In the data rows, 50 means zero.
Here are some points, each followed by its number:
68,75,84,75,71,83,72,82,70,68,65,78,84 0
62,64,68,70,62,64,68,67,69,62,60,58,62 1
67,64,71,68,63,66,60,64,57,63,64,61,62 2
79,71,63,77,79,67,63,68,62,78,76,67,70 3
61,67,58,62,60,62,61,55,60,61,58,62,60 4
58,52,54,53,60,52,56,50,61,53,61,61,50 5
66,70,75,67,66,77,67,75,68,64,69,75,70 6
62,68,62,64,65,67,57,66,61,64,63,63,71 7
63,59,64,63,62,61,57,62,58,63,62,61,56 8
65,64,67,62,60,62,68,67,70,61,64,67,60 9
64,59,65,63,65,62,69,68,70,61,62,62,63 10
80,80,65,64,70,70,63,63,60,79,75,67,73 11
69,71,68,62,62,67,71,62,72,66,66,63,66 12
69,70,76,64,65,63,81,71,78,73,64,80,70 13
62,62,58,65,66,57,59,60,61,62,64,64,57 14
72,64,68,73,71,63,63,66,65,63,67,66,65 15
65,68,66,61,62,70,62,64,65,69,62,64,71 16
56,61,56,61,63,62,51,56,57,57,59,58,64 17
64,60,59,66,69,62,62,65,62,62,66,59,66 18
53,58,66,62,58,61,62,62,59,58,55,68,57 19
62,55,61,67,60,58,55,64,53,54,57,63,59 20
70,81,77,68,69,81,60,83,58,81,70,65,82 21
75,74,67,62,69,73,61,71,64,75,73,58,72 22
70,62,65,65,67,64,74,69,74,69,69,72,67 23
52,57,63,66,60,57,64,61,74,52,53,64,56 24
67,68,65,74,70,63,67,63,68,66,72,64,61 25
61,67,67,68,59,70,65,63,65,66,66,67,60 26
66,66,66,64,61,63,73,66,66,62,68,62,66 27
62,59,62,67,68,58,60,57,52,64,67,61,56 28
80,68,66,78,78,64,67,62,58,67,78,67,64 29
67,71,65,67,63,72,64,72,63,65,63,66,73 30
63,71,77,71,68,78,73,78,66,68,66,77,80 31
73,82,78,63,61,81,61,79,56,81,62,70,83 32
68,63,63,83,83,63,65,61,68,64,80,65,65 33
65,65,63,62,63,61,70,66,70,63,64,57,63 34
69,69,63,67,67,64,64,64,64,64,64,61,64 35
59,64,70,64,67,65,69,67,69,62,62,70,64 36
62,62,70,64,68,61,70,64,70,63,63,70,60 37
71,69,81,68,68,73,83,75,81,75,67,82,63 38
69,69,62,83,79,70,64,66,64,71,77,62,72 39
76,78,63,72,78,68,58,63,61,80,76,61,75 40
67,69,69,82,74,69,69,65,67,70,67,63,61 41
64,63,66,68,67,66,71,70,67,62,62,69,62 42
62,70,60,63,66,60,64,58,73,68,64,64,63 43
52,58,59,57,58,62,71,64,60,55,52,67,60 44
68,70,71,67,64,74,68,75,64,64,68,73,73 45
67,64,64,62,63,61,68,70,67,68,67,68,62 46
72,68,68,65,65,71,71,68,70,68,69,73,64 47
69,81,75,65,69,81,68,82,66,71,65,70,81 48
78,76,62,78,73,61,60,63,67,76,77,65,72 49
80,77,62,69,83,76,58,63,58,84,80,57,76 50
67,68,64,65,65,65,69,64,69,70,67,68,66 51
63,66,65,54,60,65,63,65,64,62,61,67,64 52
82,67,64,81,84,62,64,62,53,65,82,65,62 53
62,65,67,61,59,65,67,67,68,62,55,67,67 54
79,74,57,68,70,69,64,59,67,76,72,66,70 55
63,61,63,65,62,64,61,64,58,65,62,63,60 56
71,67,64,76,63,63,68,62,66,65,66,65,65 57
84,77,62,77,84,62,61,66,62,82,83,62,70 58
61,62,60,68,62,65,65,64,66,61,64,61,66 59
68,64,66,70,68,65,68,68,66,70,67,63,64 60
57,60,65,65,60,64,61,62,63,59,64,58,62 61
69,66,70,67,60,65,62,70,64,66,66,69,65 62
76,68,71,77,78,70,63,68,64,67,78,65,69 63
50,52,63,56,53,59,72,61,67,54,53,67,55 64
66,76,77,66,66,78,73,78,69,67,63,74,79 65
67,62,70,62,67,70,64,71,64,57,60,67,63 66
68,68,69,64,65,60,70,65,70,70,66,64,68 67
70,75,73,65,66,79,61,76,62,73,64,69,77 68
68,67,59,69,68,63,60,62,64,71,66,59,64 69
69,68,72,80,72,71,73,68,72,70,68,69,63 70
70,61,56,68,69,57,53,59,68,62,70,60,59 71
72,84,64,62,63,83,60,79,59,82,65,67,82 72
58,58,56,58,60,62,53,58,54,56,61,54,63 73
78,62,64,70,73,65,66,61,62,71,74,71,66 74
63,62,65,66,67,57,61,61,58,58,66,66,60 75
65,61,68,60,64,69,64,70,65,59,60,67,66 76
63,67,60,61,62,64,62,63,67,64,58,66,60 77
75,65,72,77,77,66,67,63,64,70,77,71,66 78
66,70,64,66,61,70,69,62,73,66,67,61,63 79
65,72,63,62,60,70,70,63,75,66,64,59,63 80
59,59,57,62,60,61,52,63,53,63,61,54,62 81
67,68,70,68,64,72,68,75,61,64,70,73,70 82
69,62,61,67,61,62,60,62,62,65,71,62,65 83
64,66,61,60,60,62,61,65,60,65,59,62,63 84
77,78,65,66,67,74,58,70,62,74,69,62,76 85
82,72,67,84,84,67,64,71,66,79,82,68,66 86
71,60,58,69,73,57,62,62,60,68,71,52,58 87
63,64,73,62,62,68,66,70,64,65,64,67,63 88
54,52,63,63,59,56,68,59,66,51,59,68,56 89
55,67,64,55,53,68,66,67,62,59,60,66,65 90
69,63,61,62,61,67,62,63,58,72,65,60,63 91
82,77,61,66,73,61,61,62,61,82,77,59,75 92
66,61,60,61,64,62,60,59,63,63,65,60,61 93
69,70,60,63,61,59,61,62,61,68,66,59,66 94
73,61,63,72,81,67,63,65,64,69,77,63,68 95
70,75,67,75,70,69,68,71,71,78,68,67,75 96
65,65,62,64,69,59,67,61,66,64,65,61,62 97
57,64,65,55,53,66,69,68,61,63,55,68,69 98
63,63,66,63,59,61,65,66,71,61,62,66,59 99
67,61,74,72,74,71,66,70,67,67,62,72,62 100
64,66,65,65,63,68,72,68,70,66,63,61,70 101
70,68,67,63,68,70,55,60,57,71,72,59,65 102
65,68,61,66,67,61,63,62,63,63,62,59,58 103
69,71,66,62,72,65,59,69,61,69,65,62,69 104
54,58,62,62,57,65,68,62,68,58,60,67,62 105
70,64,81,69,62,79,77,78,75,68,65,81,73 106
67,69,62,68,63,64,69,69,71,68,60,60,70 107
76,69,75,64,62,63,80,72,84,80,68,78,69 108
65,65,67,66,64,65,63,65,67,69,63,66,65 109
67,64,62,64,70,66,64,67,64,67,66,67,68 110
62,59,67,57,62,67,65,69,66,66,67,68,67 111
69,70,69,79,72,68,67,66,66,71,65,63,71 112
84,84,70,68,79,74,71,65,75,84,83,73,81 113
69,66,68,80,79,65,62,67,67,65,78,67,67 114
75,62,55,71,70,59,53,59,66,59,69,56,64 115
63,56,62,75,72,58,64,59,67,59,67,63,54 116
65,64,61,62,69,62,64,57,63,66,69,59,64 117
66,66,66,66,73,66,67,69,72,67,69,68,66 118
75,68,65,72,78,62,66,62,65,70,72,60,62 119
60,57,66,62,66,61,67,61,68,60,62,67,57 120
69,70,76,67,75,66,76,71,78,69,74,78,71 121
64,65,72,64,62,69,71,71,68,61,67,66,70 122
68,67,67,69,66,64,72,68,71,68,66,69,65 123
61,59,64,59,62,66,62,67,63,66,65,66,68 124
61,65,59,62,59,62,63,62,67,65,65,64,60 125
72,73,62,70,69,62,64,60,62,72,75,62,67 126
61,55,62,66,62,58,54,63,52,54,57,62,59 127
83,83,65,67,75,67,62,68,62,84,84,66,80 128
80,78,62,71,80,69,57,61,61,82,82,54,75 129
71,70,78,72,69,72,79,73,77,75,67,76,66 130
61,60,55,60,59,68,53,57,55,57,63,54,59 131
67,75,70,66,66,66,84,76,84,74,68,83,66 132
61,63,64,61,60,63,64,64,64,66,62,65,63 133
63,65,74,68,63,70,74,76,63,62,68,75,70 134
60,63,56,63,62,67,54,59,54,57,61,56,61 135
65,66,65,62,64,68,69,65,65,64,63,65,69 136
69,72,65,63,67,72,71,67,79,72,68,62,74 137
71,67,69,66,67,74,70,68,68,70,69,70,65 138
72,63,57,67,74,71,62,59,67,67,70,64,63 139
63,63,63,67,62,67,67,64,66,64,64,63,64 140
70,70,71,64,64,62,69,62,70,69,72,72,63 141
60,61,60,58,56,67,62,65,63,63,58,62,71 142
67,73,68,64,61,69,76,64,74,68,66,71,67 143
67,61,64,61,65,58,59,62,63,62,61,64,58 144
67,63,63,63,62,70,66,62,65,61,62,62,69 145
82,78,59,69,79,67,63,61,61,81,83,62,71 146
68,69,66,70,68,61,58,67,69,67,62,65,66 147
60,67,64,68,58,65,66,60,66,65,63,65,60 148
71,65,58,67,74,61,62,59,64,68,65,54,62 149
60,60,60,59,60,57,69,63,69,60,60,65,62 150
63,63,67,59,67,65,70,62,70,65,62,68,59 151
66,68,62,80,76,71,64,68,63,70,67,70,69 152
69,70,61,80,79,66,64,64,71,66,72,67,68 153
70,62,70,63,69,62,71,69,66,64,64,68,69 154
78,69,65,81,83,61,64,71,62,76,82,61,62 155
62,68,82,72,69,80,74,81,74,70,69,81,74 156
68,63,68,60,60,64,74,65,71,63,67,69,66 157
61,63,68,64,58,68,67,66,64,60,71,66,63 158
62,65,62,73,62,63,65,61,70,62,70,64,57 159
62,72,68,64,66,72,65,66,64,72,65,65,71 160
68,62,70,67,67,72,74,66,73,66,68,76,59 161
65,76,78,73,67,78,68,77,63,64,65,75,78 162
66,67,58,66,72,59,63,60,62,72,68,62,62 163
64,68,63,69,64,64,63,68,62,65,69,63,64 164
56,54,64,59,57,62,70,60,67,54,55,71,55 165
69,63,63,70,69,67,66,69,62,71,67,60,65 166
67,60,62,65,59,65,58,62,57,56,64,70,59 167
69,75,70,65,63,78,69,70,71,72,63,63,76 168
64,65,65,64,68,63,60,61,65,66,64,62,61 169
73,75,62,68,72,62,68,67,62,74,66,61,62 170
68,68,63,61,62,67,63,68,61,62,56,63,62 171
64,61,71,63,66,64,71,67,66,65,67,65,62 172
67,66,64,72,69,64,62,63,64,67,68,64,65 173
57,56,66,61,57,60,66,65,67,54,55,65,61 174
56,59,65,61,62,58,62,63,59,55,60,66,60 175
58,61,59,63,64,64,57,61,61,61,62,63,65 176
63,63,67,62,66,65,64,63,69,64,62,67,61 177
66,65,65,59,63,62,62,63,63,61,63,65,68 178
84,82,66,66,75,75,61,63,60,83,74,62,80 179
61,62,69,59,62,67,65,65,67,62,64,66,65 180
72,73,68,69,72,67,72,72,67,72,68,67,65 181
68,69,70,63,67,68,70,66,65,67,68,69,63 182
73,72,80,60,60,67,83,70,84,69,67,81,70 183
60,57,61,59,58,62,68,62,67,55,55,68,61 184
70,69,81,69,67,75,72,79,69,66,67,76,70 185
70,68,78,72,72,75,77,79,72,68,72,77,70 186
76,73,64,59,69,71,61,68,64,75,75,55,68 187
61,65,68,74,70,63,64,60,66,65,73,64,66 188
63,65,62,68,66,66,65,62,64,63,67,62,68 189
69,79,68,70,64,80,62,74,66,73,64,68,79 190
51,57,68,60,56,60,70,62,68,51,53,62,59 191
64,61,63,72,62,67,62,64,67,64,66,66,63 192
84,78,62,75,80,64,61,64,60,83,83,65,68 193
62,60,69,65,61,70,74,66,76,63,67,72,70 194
60,58,64,59,62,62,66,61,65,59,58,68,58 195
64,65,61,60,66,64,66,71,67,64,69,64,60 196
69,68,72,78,79,70,67,71,68,67,76,71,69 197
64,66,65,70,71,69,65,66,61,71,65,63,66 198
76,68,82,71,70,77,84,76,84,80,69,84,64 199
64,65,69,68,70,70,67,63,60,66,71,60,62 200
67,70,68,70,66,70,74,72,77,70,64,70,68 201
58,59,66,68,63,62,63,62,66,62,58,62,57 202
71,65,62,69,68,62,62,62,63,67,66,62,64 203
75,65,64,83,82,73,64,61,63,60,79,67,62 204
69,71,84,71,70,83,77,84,71,61,67,83,78 205
64,73,76,67,67,79,74,79,70,67,66,76,79 206
54,63,65,54,52,66,72,69,62,61,51,70,69 207
69,69,64,70,67,63,64,62,64,63,71,68,66 208
71,66,67,65,62,63,71,68,68,68,69,68,69 209
64,68,72,62,61,69,71,72,69,62,68,67,71 210
62,68,63,68,63,62,68,62,73,67,66,62,72 211
64,66,62,62,65,64,62,65,60,62,66,57,65 212
83,81,64,71,76,71,58,60,58,78,76,59,74 213
65,66,60,71,66,64,59,62,63,62,63,65,62 214
65,67,59,62,62,61,68,66,71,62,63,54,64 215
66,62,66,72,66,58,65,59,61,61,63,60,63 216
65,69,74,65,66,76,71,78,69,70,66,77,71 217
65,62,67,59,60,66,65,67,68,67,65,67,61 218
57,66,66,62,60,64,67,63,67,64,61,71,60 219
62,57,64,61,64,56,60,64,59,62,68,62,64 220
62,65,67,66,67,64,66,66,63,69,68,61,68 221
72,65,70,62,64,66,80,66,82,70,68,75,60 222
63,74,63,65,61,69,66,73,62,67,63,67,69 223
64,66,65,56,59,66,67,65,67,64,62,70,64 224
62,66,61,66,67,62,65,62,64,63,64,65,66 225
63,68,73,62,62,62,72,70,65,68,60,68,68 226
71,68,76,68,68,71,74,76,72,69,69,77,73 227
63,65,60,65,66,62,64,59,63,61,67,61,65 228
72,66,64,71,71,66,65,68,64,72,70,62,65 229
64,64,61,75,74,60,60,69,63,62,72,63,62 230
66,66,61,78,76,64,66,69,66,73,70,62,62 231
79,62,59,81,82,57,59,56,57,68,81,54,62 232
63,63,61,56,68,68,67,67,66,63,63,66,62 233
62,62,59,78,73,55,63,55,68,59,78,60,54 234
65,71,79,68,71,79,71,80,69,65,64,78,72 235
71,69,76,66,69,67,78,69,76,72,68,77,63 236
61,69,65,57,65,69,69,66,75,71,64,69,67 237
69,62,67,78,77,64,70,62,71,65,77,70,65 238
63,69,63,65,67,66,69,62,72,69,64,68,63 239
59,58,60,59,62,64,58,60,57,57,59,58,64 240
70,69,62,76,75,63,68,64,69,76,72,64,70 241
66,67,65,67,65,62,69,66,74,68,63,74,68 242
64,68,69,61,63,68,79,67,78,68,66,69,68 243
64,71,74,73,72,78,72,77,65,66,69,74,77 244
66,63,61,63,65,65,63,60,62,61,65,58,63 245
61,64,67,64,64,64,66,64,63,65,66,61,66 246
63,68,82,66,71,77,81,83,74,65,63,81,73 247
66,66,56,62,63,60,64,65,71,64,63,65,60 248
63,59,64,62,56,66,67,63,63,58,60,62,57 249
74,70,69,64,67,67,74,72,73,71,69,70,68 250
67,67,62,73,72,64,68,65,68,70,69,62,62 251
70,60,65,74,75,59,64,64,62,66,65,61,67 252
70,65,60,67,66,62,58,59,57,70,75,57,59 253
72,56,62,65,72,60,58,60,55,57,62,61,57 254
75,76,65,63,72,69,63,66,65,78,71,63,75 255
71,70,55,82,83,60,56,55,63,72,82,59,62 256
54,52,65,61,60,58,69,67,63,50,52,66,54 257
56,61,64,61,56,63,65,65,65,63,58,66,62 258
70,62,58,65,61,67,57,60,62,65,65,60,64 259
64,59,63,77,71,60,65,61,67,62,67,65,56 260
64,62,59,64,66,63,62,60,59,60,65,58,61 261
84,80,58,72,76,68,72,62,70,83,82,61,77 262
73,66,63,80,77,72,60,68,63,68,77,70,61 263
54,63,68,52,51,67,67,75,62,57,50,70,66 264
54,55,67,57,58,61,69,64,65,54,57,65,57 265
58,58,62,67,56,67,62,62,67,61,61,65,62 266
76,64,81,64,70,66,84,70,84,75,78,80,71 267
55,66,67,62,58,64,69,65,68,63,60,73,61 268
69,65,62,66,66,61,61,62,65,69,62,59,62 269
63,69,76,65,67,82,69,84,69,70,63,77,74 270
66,66,54,74,65,64,55,61,59,65,66,61,67 271
66,68,62,72,68,65,62,63,62,67,67,66,67 272
60,58,62,60,59,65,59,64,56,60,58,57,62 273
64,62,63,70,70,60,59,59,56,63,66,58,58 274
73,77,64,57,60,77,60,68,61,76,67,64,77 275
62,60,66,65,65,61,68,65,66,62,65,64,67 276
69,73,83,67,69,76,77,80,75,68,72,79,73 277
69,69,64,65,63,72,62,66,64,68,66,64,72 278
62,62,65,61,55,71,62,61,65,65,58,62,66 279
61,60,62,60,64,65,61,63,60,60,60,59,64 280
59,62,61,64,63,58,62,60,57,57,62,62,62 281
71,63,66,63,66,66,74,64,72,62,63,66,64 282
69,67,77,67,71,78,80,79,78,69,70,79,71 283
65,74,66,53,63,68,58,68,57,69,67,64,69 284
66,66,62,60,62,65,65,62,72,68,65,66,63 285
62,68,66,56,59,71,63,63,63,65,62,67,70 286
67,60,60,72,73,58,64,59,62,63,71,59,63 287
77,66,61,78,80,62,64,63,61,75,78,65,59 288
66,63,61,66,66,61,57,62,56,67,65,64,62 289
63,64,67,60,67,64,68,65,68,61,61,67,64 290
59,59,57,59,59,56,58,54,58,65,58,55,56 291
54,62,67,51,53,69,62,63,63,59,55,68,65 292
63,60,64,64,59,64,63,66,62,67,60,60,58 293
68,65,68,70,69,68,73,73,65,64,63,68,65 294
62,66,59,74,74,59,64,62,63,62,62,65,62 295
67,68,82,69,71,82,68,83,62,69,66,78,80 296
62,62,61,55,71,68,66,66,65,62,65,66,61 297
68,59,57,68,68,58,63,61,66,66,73,63,58 298
70,76,74,57,61,76,61,72,60,76,72,65,75 299
57,63,64,65,66,63,66,62,68,62,62,62,67 300
69,73,60,55,57,71,62,66,60,67,62,64,69 301
65,66,69,67,65,63,70,75,62,62,61,67,70 302
69,78,71,65,62,70,84,64,83,70,69,78,68 303
66,61,62,65,60,65,60,62,59,57,64,68,61 304
68,70,61,65,69,62,65,65,66,66,62,59,64 305
66,70,66,74,62,69,66,67,69,67,69,66,64 306
67,66,65,68,66,65,76,68,80,66,66,75,66 307
75,73,72,69,60,70,83,68,81,68,73,80,62 308
64,70,62,75,68,66,69,67,71,64,65,66,69 309
77,83,73,64,60,82,63,80,61,82,72,64,83 310
54,56,62,60,61,61,68,60,65,51,54,63,55 311
63,59,55,67,69,54,63,58,61,62,67,56,62 312
68,63,63,65,68,66,67,62,66,70,60,68,66 313
64,70,69,66,70,73,66,69,67,70,67,66,71 314
75,79,67,62,66,79,64,71,65,70,62,63,79 315
Which three points above are nearest to each new point? Their numbers follow each, nearest first.
81,84,75,68,66,84,63,80,64,84,73,62,83 310 21 72
64,67,68,62,63,68,78,67,77,67,65,67,69 243 143 194
70,63,71,63,69,61,74,67,70,64,67,72,69 154 23 209
64,63,58,58,62,59,60,61,63,66,65,60,65 93 84 125
67,60,63,62,66,65,66,62,63,70,58,67,65 313 109 133
58,66,69,59,62,68,67,64,72,69,67,65,68 237 180 111
65,64,64,72,65,68,64,61,65,64,70,67,63 192 173 208
58,74,65,84,80,68,61,64,62,66,73,63,73 39 152 153
70,65,78,67,68,68,76,70,78,67,69,77,65 236 121 130
76,76,77,65,65,77,67,75,65,75,64,70,78 68 48 190
62,66,61,58,60,62,62,65,61,62,57,63,63 84 77 52
84,82,62,69,71,67,62,63,64,83,83,62,79 128 92 146
68,79,78,72,70,77,68,77,64,67,68,74,80 162 244 31
73,66,65,78,83,64,64,66,62,70,76,65,59 288 119 29
65,65,59,71,73,70,61,57,68,66,69,62,66 139 173 189
64,62,66,62,62,68,64,70,64,61,61,65,63 76 66 180
60,53,57,57,61,54,59,52,62,57,62,60,53 5 291 14
66,63,67,60,69,64,71,62,71,68,64,68,59 151 37 177
66,69,62,83,80,70,64,69,63,69,66,71,70 152 153 39
64,63,75,60,73,63,66,75,70,69,64,68,75 154 118 314
72,76,75,65,67,62,84,75,84,71,69,83,66 132 13 183
66,64,63,62,66,65,64,62,61,61,65,60,63 245 212 261
63,66,73,62,66,68,77,66,77,70,65,76,68 243 236 307
79,74,60,68,67,67,70,63,72,75,72,71,70 55 250 51
63,68,67,66,71,67,64,68,65,62,63,67,67 110 136 290
72,64,77,64,73,67,82,68,83,70,68,80,66 236 121 267
55,64,73,52,53,65,62,63,63,58,53,62,63 292 90 98
83,68,64,83,84,68,63,68,70,82,84,74,62 86 3 155
62,61,66,69,65,58,62,66,66,61,65,64,61 276 75 202
65,63,63,63,66,61,68,58,70,66,69,63,63 97 117 285
62,64,59,68,60,57,57,62,60,67,65,63,64 289 14 83
68,66,70,65,67,68,69,66,67,66,69,67,63 182 172 138
71,74,62,63,64,69,58,63,61,73,66,61,69 278 104 102
71,75,72,68,70,77,63,76,64,74,69,66,78 68 190 48
62,69,67,60,56,73,58,71,65,64,62,68,66 286 16 52
63,64,68,59,64,70,66,70,64,69,68,67,69 111 88 124
60,60,66,57,62,63,65,68,65,58,57,68,60 195 258 184
80,79,63,66,72,73,56,60,57,81,76,59,75 213 179 40
64,66,71,67,65,62,71,77,56,59,61,68,71 302 134 294
57,61,65,62,65,59,66,61,67,59,61,66,60 120 195 150
66,62,65,65,67,66,71,70,73,65,62,62,68 101 10 107
69,76,69,70,65,77,63,75,66,72,64,67,77 190 68 168
65,61,65,69,66,57,63,58,59,60,63,59,63 216 75 274
69,70,64,70,67,64,65,63,64,65,69,67,66 208 272 173
65,64,76,62,64,68,69,72,69,67,63,71,66 88 226 122
69,70,72,63,66,67,72,72,74,74,68,72,70 250 201 227
75,74,62,62,69,63,60,59,62,73,75,59,72 126 255 92
76,81,76,67,62,81,61,77,59,78,62,65,81 32 310 68
58,56,61,58,57,54,68,54,66,53,63,64,51 89 311 165
62,74,62,69,65,76,72,73,81,63,65,67,72 201 137 309
66,68,65,59,61,65,74,65,78,65,62,70,70 243 143 157
64,61,56,58,58,57,58,55,62,67,58,56,58 291 4 93
61,66,62,68,63,64,63,64,62,64,62,68,68 225 189 140
81,74,59,64,72,64,64,65,61,74,68,58,67 170 55 187
73,78,73,67,70,81,69,80,68,78,68,72,79 48 68 190
68,71,62,76,75,67,70,65,74,68,70,69,69 153 309 241
76,67,83,70,62,83,80,78,75,67,67,74,70 106 185 283
60,57,57,61,60,60,52,57,51,54,60,58,61 73 17 135
64,79,84,75,69,83,71,84,64,64,63,81,83 0 162 296
75,78,65,63,64,75,60,70,61,75,68,63,78 85 275 315
60,65,65,61,57,62,65,65,69,62,53,64,65 54 258 77
64,70,62,82,71,66,71,68,69,63,65,66,69 309 112 152
70,67,62,66,64,60,62,62,60,67,66,56,68 94 203 269
60,59,52,59,57,61,51,54,55,59,61,51,65 73 131 17
61,62,70,62,67,65,60,65,68,63,67,68,61 177 180 169
54,53,56,62,64,53,64,55,70,52,61,64,51 89 311 24
61,66,63,63,68,65,67,64,72,68,66,68,65 239 51 285
82,78,57,71,71,70,66,61,70,78,75,71,71 55 11 49
67,68,75,64,70,74,70,77,69,64,71,72,69 6 217 45
72,65,76,70,70,71,69,75,69,69,72,72,73 227 185 186
62,61,64,71,62,58,64,62,64,62,60,64,59 202 216 56
62,64,61,83,70,65,63,62,71,63,67,67,69 309 153 188
62,66,64,54,59,65,62,64,63,62,61,68,62 52 224 133
65,74,67,82,80,75,65,70,64,67,74,61,77 39 152 197
68,63,60,75,73,60,63,58,62,64,72,61,62 287 173 203
68,66,59,62,71,64,67,65,62,69,73,62,68 110 117 163
65,70,70,70,64,69,78,71,80,70,62,71,64 201 307 243
72,73,63,59,64,70,64,70,66,72,67,66,71 278 16 30
66,55,63,66,68,60,61,61,57,56,61,61,57 254 75 8
61,53,61,55,61,53,60,55,67,58,62,65,52 5 195 89
74,64,62,76,76,56,62,59,67,70,74,59,65 119 287 252
64,66,61,62,63,66,65,64,68,65,60,66,61 77 177 285
70,73,63,77,76,67,64,70,70,65,71,62,72 153 112 39
66,63,61,63,59,65,61,64,62,58,63,70,62 304 167 178
64,64,64,64,66,66,68,75,65,62,66,72,63 42 46 196
67,63,62,72,70,62,67,65,71,67,64,64,60 251 60 25
67,66,61,78,78,61,61,72,66,63,76,65,64 230 114 153
68,64,61,68,64,59,59,59,64,65,63,59,62 269 203 93
65,70,79,67,71,79,71,80,68,66,64,77,73 235 270 185
71,67,72,63,62,62,79,70,83,70,70,77,62 222 236 13
70,72,64,70,69,63,66,61,62,71,73,62,67 126 229 173
68,70,67,60,62,66,78,64,83,66,62,72,72 243 143 307
72,62,71,63,70,61,72,70,67,62,67,70,71 154 209 23
60,61,62,65,65,59,60,58,57,65,68,61,57 28 14 274
78,79,66,66,67,75,63,72,67,76,69,66,78 85 315 255
84,81,63,82,84,65,62,66,62,84,84,57,71 58 193 129
65,75,71,77,77,77,67,72,64,68,71,66,78 244 197 112
62,62,66,62,64,63,59,58,62,63,63,65,69 178 176 225
68,62,75,63,61,66,80,63,84,72,66,77,64 222 236 13
80,66,58,78,79,59,62,62,60,75,77,58,63 288 232 155
70,63,58,79,77,58,63,54,58,64,75,60,60 287 232 234
73,77,71,62,65,75,60,70,60,76,75,64,76 299 22 85
73,76,64,64,67,66,64,63,64,75,69,67,69 255 126 55
54,53,65,63,59,57,69,59,65,51,60,69,58 89 165 265
75,67,65,77,78,63,66,63,62,73,75,68,60 288 29 119
62,70,67,62,59,64,65,62,57,68,68,59,66 246 212 94
55,51,54,58,61,50,60,50,64,56,58,58,50 5 291 89
76,72,64,62,60,69,62,70,62,70,64,62,76 278 275 85
69,78,76,66,68,78,59,78,69,77,64,68,78 68 190 48
63,64,61,68,62,60,68,69,73,64,56,60,67 107 1 10
67,70,69,63,64,75,74,76,76,74,63,65,77 168 137 201
70,70,62,62,61,60,60,62,59,70,68,59,69 94 91 83
60,67,68,69,56,62,62,63,68,62,67,60,61 148 61 159
70,81,72,71,62,82,63,78,65,74,63,68,83 190 68 48
69,71,64,63,62,73,61,67,60,67,66,65,73 278 30 16
61,64,61,64,62,65,55,71,64,69,66,64,69 7 124 164
66,74,63,63,62,65,74,69,84,70,65,77,69 307 143 243
66,69,67,77,71,68,72,71,70,63,67,70,68 309 294 70
71,74,62,65,67,71,57,66,60,74,68,59,74 85 22 278
64,62,63,63,64,66,63,59,61,61,65,58,63 245 261 93
74,74,62,69,77,75,61,63,61,79,75,58,74 40 50 255
68,63,63,62,62,61,67,72,67,68,66,67,60 46 196 218
67,60,61,62,61,60,62,61,64,61,65,62,62 93 245 144
81,68,71,84,84,68,63,68,64,67,82,62,68 63 86 155
67,66,68,54,59,64,59,62,60,63,65,63,73 178 286 52
56,60,51,59,55,53,55,50,56,62,55,51,63 291 73 17
60,55,59,65,61,61,60,62,57,59,61,62,54 8 20 281
68,68,64,76,74,67,68,65,73,66,71,69,69 153 309 238
73,64,70,77,75,66,67,65,64,68,75,71,65 78 238 114
69,71,73,67,64,77,71,78,63,62,69,76,76 45 6 82
64,66,60,61,62,64,62,62,65,64,59,65,59 77 125 84
